In the data rows, the value 128 means zero.
Some points:
[129 100 123  67 122 114 136 126 112 150 146 128 109 115 120 156 127  56
 119 110 101 179 133 122 122 141 119 146 103  97 121 145 117 120 144 108
 157 173  84  93 108 164 197 118 115 172 134 152 104 111  78 168 111 136
 166  88 119]
[109 109 121 161 103 129 129  97 162 189 145 142  93 125 144 136 120 128
 130  76 137 131 160 179 117 132 145 167 123 115 150 103 118 127 112 119
 122 101 142  99 108  88 127 130  86 118 158 131 146 133 126 104 145 125
 153 171 172]
[132 117 145 129  69  96 160 145 109 146 100 117 121 157 109 139 138 160
 133 141 164  97 143 118 141 141 146 125 174 128 153  83 135  69 154 150
 148 121 110 116 107 129 137 127 139 133 155  92 139 132 109 119 131 164
 124 118 133]
[146 113 143 133 150 118 100 161 133 124 147 112 145 123 145 188 170 119
 124 164 142 153 137 100 101 107 118 135 151  99 111 110 142 117 102 108
 103 123 123 153  85 106 145 114 139 114 168 168 149 107 102 117 180 109
 114 128 126]
[160 169 134  94 139 116 113 170 138 154 114 121 155 148 143  93 114 119
 123 112 165 116 105 137 143 151 127 195 121 104 143 151  89 165 111 147
 114 107 113 126 111 120 162 106 143 103  87 108  75 115 119 114 170 159
 122 151 129]
[168  93 120 120 143 138 119 137 131 120 142 162 109 129 126 133 120 139
 163 122 142 142 170 150 113 132 112 103 135 122 112 141 123 141 145 112
 113  96 142 120 158 164 136 186 196 151 114 126 110 170 133 140 160 148
 146 135 163]
[143 125 119 205 119 125 116  83 110 115  96 141 155 121 120 118 150 126
 143 113 138 123 131 124 122  90 180 152 118  91 131 112 102 137 133 166
 145 102 178 128 152 143 166 133 120 109 117 111 152 112 138 144 139  88
  96  67 110]
[120  93  99 134 155 158 157 163 122 106 146 134 165 147 122 111 101 155
 109 120 144 114  89 130 114  89 179  89  96 138 141  91 145 115  99 147
 149 120 154  60 129 121 131 119 131 112 155  83 141 142 130 111 159 106
 153 160 110]
[138 174 111 127  82 147 117 112 124 145 129 149 128 129 116 109 158 108
 104 130 141 141 112  73 119 111  96 102 144 122  99 149  96 131 201 130
 147 118 135 172 104 107 120 137  89 142 136 107 102 158 144 146 163  94
 162 161 113]
[125 111 109 132 148 119  76 114 156 123 126 121 141 138 139 101  62  87
  65 167 152 131 133 154 109 125  89 142 143 160 128  90 143 107 164 152
 121 108  88 124 141 143 111 132 143 159 114 128 149 105 137 131 106 108
 131 140 119]
[105 172 148 128 178 160 132  84 111 125 134 132 167 122  76 144 149 150
 163 124 133 162 122 176 115 102 105 116 118 138  92 115 124 118 124 141
 144  98 151 110 109 159 113 127 135 163 122 123 118  87 131  95 110 162
  98 155 110]
[133  88 131 183 114 111 153 106 127  95 166 153  82 133 128 106 165 106
 127 139 111 120  92 140 144 145 120  89 110 160 146 143 117 101 100 100
 108  92 101 151 111 129 146  85 128 130  93 138 105 108 139 107 159 121
 132  97 104]
[108 133 138 111 190 137 112 133  87 122 138 175  96 180 119 117 129 138
 147 137 120 154 125  74 112 149 163 157 171 129 163 114 144 159 135 136
 114 119 102 111 127 136 113 161 141 109 140 131 101  84 142 116  84 120
 125 151 141]
[130  90 115  97 125 124 132 102 127 128 103 165 135 113 121 148  77 139
 101  94  90 113 157  74  96 155  66 161 110 154 141 158 154 134  98 110
 127 132 124 175 115 118 154 109 126 134 148 109 114 126 147 155 125 178
 131 120  99]
[156 148 134  72  89 142 153  89 134 110 124 142 154 133 175 143 136 121
 148 162 153 142 155 120 129 106 181 123  89 160 116 145 121 106  87 125
 139 112  86 123 175  95 113 132 129 121 146 128 112 140 143 112 106 105
 132 120 114]
[114  97 130 133 147 182 137 122 174 143 125 103 118 137 144 147 176 127
 122 157  98 117 138 110 132 159 123 117 103 114 148 149 143 105 126 185
 155 129 114 141 146 180 110 172 112 103  93 138 150 137 134 132 177 140
 137 153 128]
[116  98 114 112 118 146 122 133  69 150 122 104 134  88 176 131 148 150
  80 108 116 137 113 123 160 100 131 149 126 134  83 142  90 119 109 121
 152 121 103 107  85 109  77 134 148 103  89 124 160 127 157 130 129 151
  88 105 149]
[117 119 102 141 155 133 142 156 151 167  53 124 141 127  95 117 112 131
 144 140 130 149 147 168 152 127 166 108 152 126 102 190 137 138 142 115
 138 111 110 139  98 150 129 101 134  70 139 147 110 139 107 125 116  97
 147  98 105]
[134 126 130 112 144 100 123 122  90 118 165 109 120 121 119 114 118 107
 117 126 127 107 139 157 143  70 130 113  99 110 154 109 143 145 126 111
 104 126 105 171 103 115 100 175  94 101 121 111 138 158  89 121 105 137
 121 116  93]
[117 134 121 160  99 155 181 175  93 129 117 149 130 160 142 121 137 130
  92 138 140 103 162 133 113 149  86 159 115 129 127 173 159 167 135  94
 107 147 147  92 177 116 110 120 112 122 152 104 134 100  65 108 126 119
 118 140 138]
[115 106 133 116  85  93 138 101 124 163 148 102 160 137 141 105 113 150
 161 165 113 131 112 141 124 153 154 114 125  85 143 160 132 147 154 127
 105 114 146 142 128 142 106 120 159 141 101 141 182  97 121 182 162 118
 122 172 101]
[136 128 156 190 116 106 124 162 163 128 138 138 168 145 121 140 135 142
 163 102 135 157 138  87 135 103  82  87  89 137 136 139 112 167 131 170
 123 153  98 135 137 135 105 134 159 128 126 164 150 124 156 132 101 149
 194 131 145]
[ 95 124 146 123 128 127 143 184 163 105 144 119 126 136 121 149 120 133
 123 134  97 158 113 128 141 118 107 140 111 129 137 119 112 120 153 130
 144  86 120 131 128 110 178 138 121 135 116 157 118 185 150 147  79 105
  49 167 110]
[122  97 138  91 136  96 112 149 153 136 104 160 110 104  86 114 136  95
 113 131 127 158 124 122 170 174 139 112 127  73 133 124 125 131 114  92
 122 149 153 136 171 110 101 118 125 139 143 100 140 117 157  85 127 154
 118 120 132]
[150 157 123 102 130 135 133 122 118 104 169 130 129 173 129 104 141 125
 122 101 123 120 110 169  97 164 124 131 122  98 118 152 129 112 145 157
 152 146 140 139  95 110  99 108 134 120 164 149 172 161 150 115 120 122
 115  70 139]
[129 167 118 142 108  85 104 126 153 146 162 126  86 134 148 158 128  99
 148 148 130 108 110 121 141 119 146 170 161 150 110 165 141 115 137 107
 175 116 167 112 129 151 145 121 111 103 138 112 172 163 158 102 111 159
 144 116  77]
[126 143  99 170 138 113 122 123 130 155 122 104 118 125 123 138 139  95
 125 175 118  98 119 140 100 138 131 108 110  99  91 118 132 113  99 139
 148 161 134 167 110  93 140 144 181 118  91 105  92 123 155 142 107 129
 135 156 181]
[ 72 139 138 107 131 156 122 109 174 131 123 144 155  98 132 143 118 110
 161  88 175 111 104  98 135 140 108 136 139 123 117 105 134 127 164 115
  73 141 142 105 138 115 120 130 158  97 106 120 127 132  88 121 103 130
 128 109 116]
[118 145 110 140 139  96 137 161 125 110  82 158 166 166 171 132 141 121
 142  75  98 104  90 144 113  89 147 132 149 121 126 107 156 120 110 107
 126 141 113 132 163 156  70 115 114 166 132 143  89 150 115 126 141 113
 126 164 136]
[119 133  91 148 116 134 130 159  97  86 142  80 120 132 129 185 117 164
  95  75 145 120 160 139 151 181 156 131 147 123 138 117 130 141 135 124
  95 122 121 163 144 129 148 124 117 164 127 102 138 106 156  98 129 105
 162 127  90]
[114 143 113  99 143 126 118 136 152 173 152 133  98 101 114 106 135 185
 159 103 151 139 104 122 118 135  81 121 148 142 130 126 104 132  80 152
 142 130 113 154 200 148 142 129 143 143 146 125 160 135  99 141 127  84
 123 122 121]
[129 197 129 135 142 119 130 106  91 170 122 109 102 107  99 191 118  99
 127 141  76 139 128 106 138 111 155  60 105 196 176  99 146 126 158 156
  97 115 168 128 143 146 113  69 146 114 150 135 144 148 122 151 140 110
 103  91 181]
[128 134 156 139 134 154  99 109 119 158 128 103 142 165 150 112 129 120
 141 129 152 130 136 132 149 125 110 111 154 145 190 160 141  97 101  96
 116 153 155 124 105 106 170 152 108 182 116 103 142 139 147 141 121 120
 118  89 132]
[141  83 162 108 171 111 114 146  97 102 111 120 130  87 180 107 170 139
 143 130 133 117 151 143 126 130 142 139 132 170 129 131 131 114 149 160
 115 131 179 137 122 137 143  91 120 118 132 117 108 107 115 125  58 119
 140 167 130]
[112 113 123 119 119 120  76 107 154 114 146 114 147 143  86 141 148 177
 102 158 101  93 146 108 125 138 101 129 129 141 132 128  92 171 148 111
 182 121 154  94 141 109  80 114 129 140  90 168  71 126  89 113 140 123
 141 102 130]
[148 129 176 128 131 151 182  96 139 125 147 122  97 128 112 120 124 120
 119 151  88 138 127 135 141  96 129 163 179 113  99 116 131 121 108 165
  86 138 143 110 160 102 133 116 128 141 113 128 112 136 160 145 131 125
 152  99  97]
[111 137 164 163 122 157  84 144  95 114 127 150 143  77 155 129  87 141
 169 154  89 117  99 171 149 140 140 158 121 145 122 111 114 123 162 132
 143 143  98 142 134 121 125 147 106 118 194 112 103 114 131 124 158 146
 124 117 134]
[121 106 129 102  81 102 144 136 125  82  75  67  78 123 113 109  97 107
 134  96 131 120 147 129 106 126  97 126 121 142 133 157 132 134 126 114
 142 182 110 108 113 103 112 167 148 110 142 128 126 103 141  78 173  94
 115 179 142]
[130 150  65  75 111 135 165 126 129  79 115 141 161  84  98 104 150 126
 140 156 119  94 140 132 177 101 129 170 127 119 143 103 143 146 106 119
 106 121 119 132  97 131 155 102 107 125 111 132 149 103 140 132 123 132
 132 118 190]
[134 119 120 144  98 156 104  92  91 131 106 121 128 147 133 106 105 115
 119 158 133 131 112 101 118 165 107  73 146 116  88  92 108 175  79 150
 130 157 134 132 113 130 144 122 104 144 117 176 134 188  99 109 117 163
 125 154 133]
[130 152 155 141 169 132 182 144 139 129 126  91 124  79 145  93 104 121
 130 139 159 129 124 105  72 133 133 116 124 116 135 100 124 118 124  90
 145  87 142 138 130 147 100 147  93 148 117 161 110 120 154 158 104 140
 137  75 140]
[163 142 127 128 125 116 130 107 185 122 114 150  93 131 143 120 124 207
  93 122 135 160  88 141 121 103 142 109  93 144 112 125 169 136 160 113
  98 192 143 114 123 151 158 154 121 144 125 138 109 111 119 128 110 157
 103 122 136]
[158 151 145 144 145 135 103 129 131  79 158 137 123 135  98 128 119 119
 123  94 130 100 161 131 165 140 166 121 145 149 105 139 124  97 115 101
 131 149 101 118 132 130 120 122 113  98 126 127 147 122 113 213 120 141
 103 163 134]
There is one direction along which these points spread out most. How far along it is each point below, from 0 to 99? The average is 50, and the first point in the table lies past the average. One standard deviation of the points above along it is 16.
[128 134 156 139 134 154  99 109 119 158 128 103 142 165 150 112 129 120
 141 129 152 130 136 132 149 125 110 111 154 145 190 160 141  97 101  96
 116 153 155 124 105 106 170 152 108 182 116 103 142 139 147 141 121 120
 118  89 132] 44
[148 129 176 128 131 151 182  96 139 125 147 122  97 128 112 120 124 120
 119 151  88 138 127 135 141  96 129 163 179 113  99 116 131 121 108 165
  86 138 143 110 160 102 133 116 128 141 113 128 112 136 160 145 131 125
 152  99  97] 37
[129 197 129 135 142 119 130 106  91 170 122 109 102 107  99 191 118  99
 127 141  76 139 128 106 138 111 155  60 105 196 176  99 146 126 158 156
  97 115 168 128 143 146 113  69 146 114 150 135 144 148 122 151 140 110
 103  91 181] 0
[158 151 145 144 145 135 103 129 131  79 158 137 123 135  98 128 119 119
 123  94 130 100 161 131 165 140 166 121 145 149 105 139 124  97 115 101
 131 149 101 118 132 130 120 122 113  98 126 127 147 122 113 213 120 141
 103 163 134] 46
[141  83 162 108 171 111 114 146  97 102 111 120 130  87 180 107 170 139
 143 130 133 117 151 143 126 130 142 139 132 170 129 131 131 114 149 160
 115 131 179 137 122 137 143  91 120 118 132 117 108 107 115 125  58 119
 140 167 130] 45
[130 152 155 141 169 132 182 144 139 129 126  91 124  79 145  93 104 121
 130 139 159 129 124 105  72 133 133 116 124 116 135 100 124 118 124  90
 145  87 142 138 130 147 100 147  93 148 117 161 110 120 154 158 104 140
 137  75 140] 33
[143 125 119 205 119 125 116  83 110 115  96 141 155 121 120 118 150 126
 143 113 138 123 131 124 122  90 180 152 118  91 131 112 102 137 133 166
 145 102 178 128 152 143 166 133 120 109 117 111 152 112 138 144 139  88
  96  67 110] 14
[116  98 114 112 118 146 122 133  69 150 122 104 134  88 176 131 148 150
  80 108 116 137 113 123 160 100 131 149 126 134  83 142  90 119 109 121
 152 121 103 107  85 109  77 134 148 103  89 124 160 127 157 130 129 151
  88 105 149] 51
[109 109 121 161 103 129 129  97 162 189 145 142  93 125 144 136 120 128
 130  76 137 131 160 179 117 132 145 167 123 115 150 103 118 127 112 119
 122 101 142  99 108  88 127 130  86 118 158 131 146 133 126 104 145 125
 153 171 172] 58
[120  93  99 134 155 158 157 163 122 106 146 134 165 147 122 111 101 155
 109 120 144 114  89 130 114  89 179  89  96 138 141  91 145 115  99 147
 149 120 154  60 129 121 131 119 131 112 155  83 141 142 130 111 159 106
 153 160 110] 39
[ 95 124 146 123 128 127 143 184 163 105 144 119 126 136 121 149 120 133
 123 134  97 158 113 128 141 118 107 140 111 129 137 119 112 120 153 130
 144  86 120 131 128 110 178 138 121 135 116 157 118 185 150 147  79 105
  49 167 110] 46
[112 113 123 119 119 120  76 107 154 114 146 114 147 143  86 141 148 177
 102 158 101  93 146 108 125 138 101 129 129 141 132 128  92 171 148 111
 182 121 154  94 141 109  80 114 129 140  90 168  71 126  89 113 140 123
 141 102 130] 57
[122  97 138  91 136  96 112 149 153 136 104 160 110 104  86 114 136  95
 113 131 127 158 124 122 170 174 139 112 127  73 133 124 125 131 114  92
 122 149 153 136 171 110 101 118 125 139 143 100 140 117 157  85 127 154
 118 120 132] 67
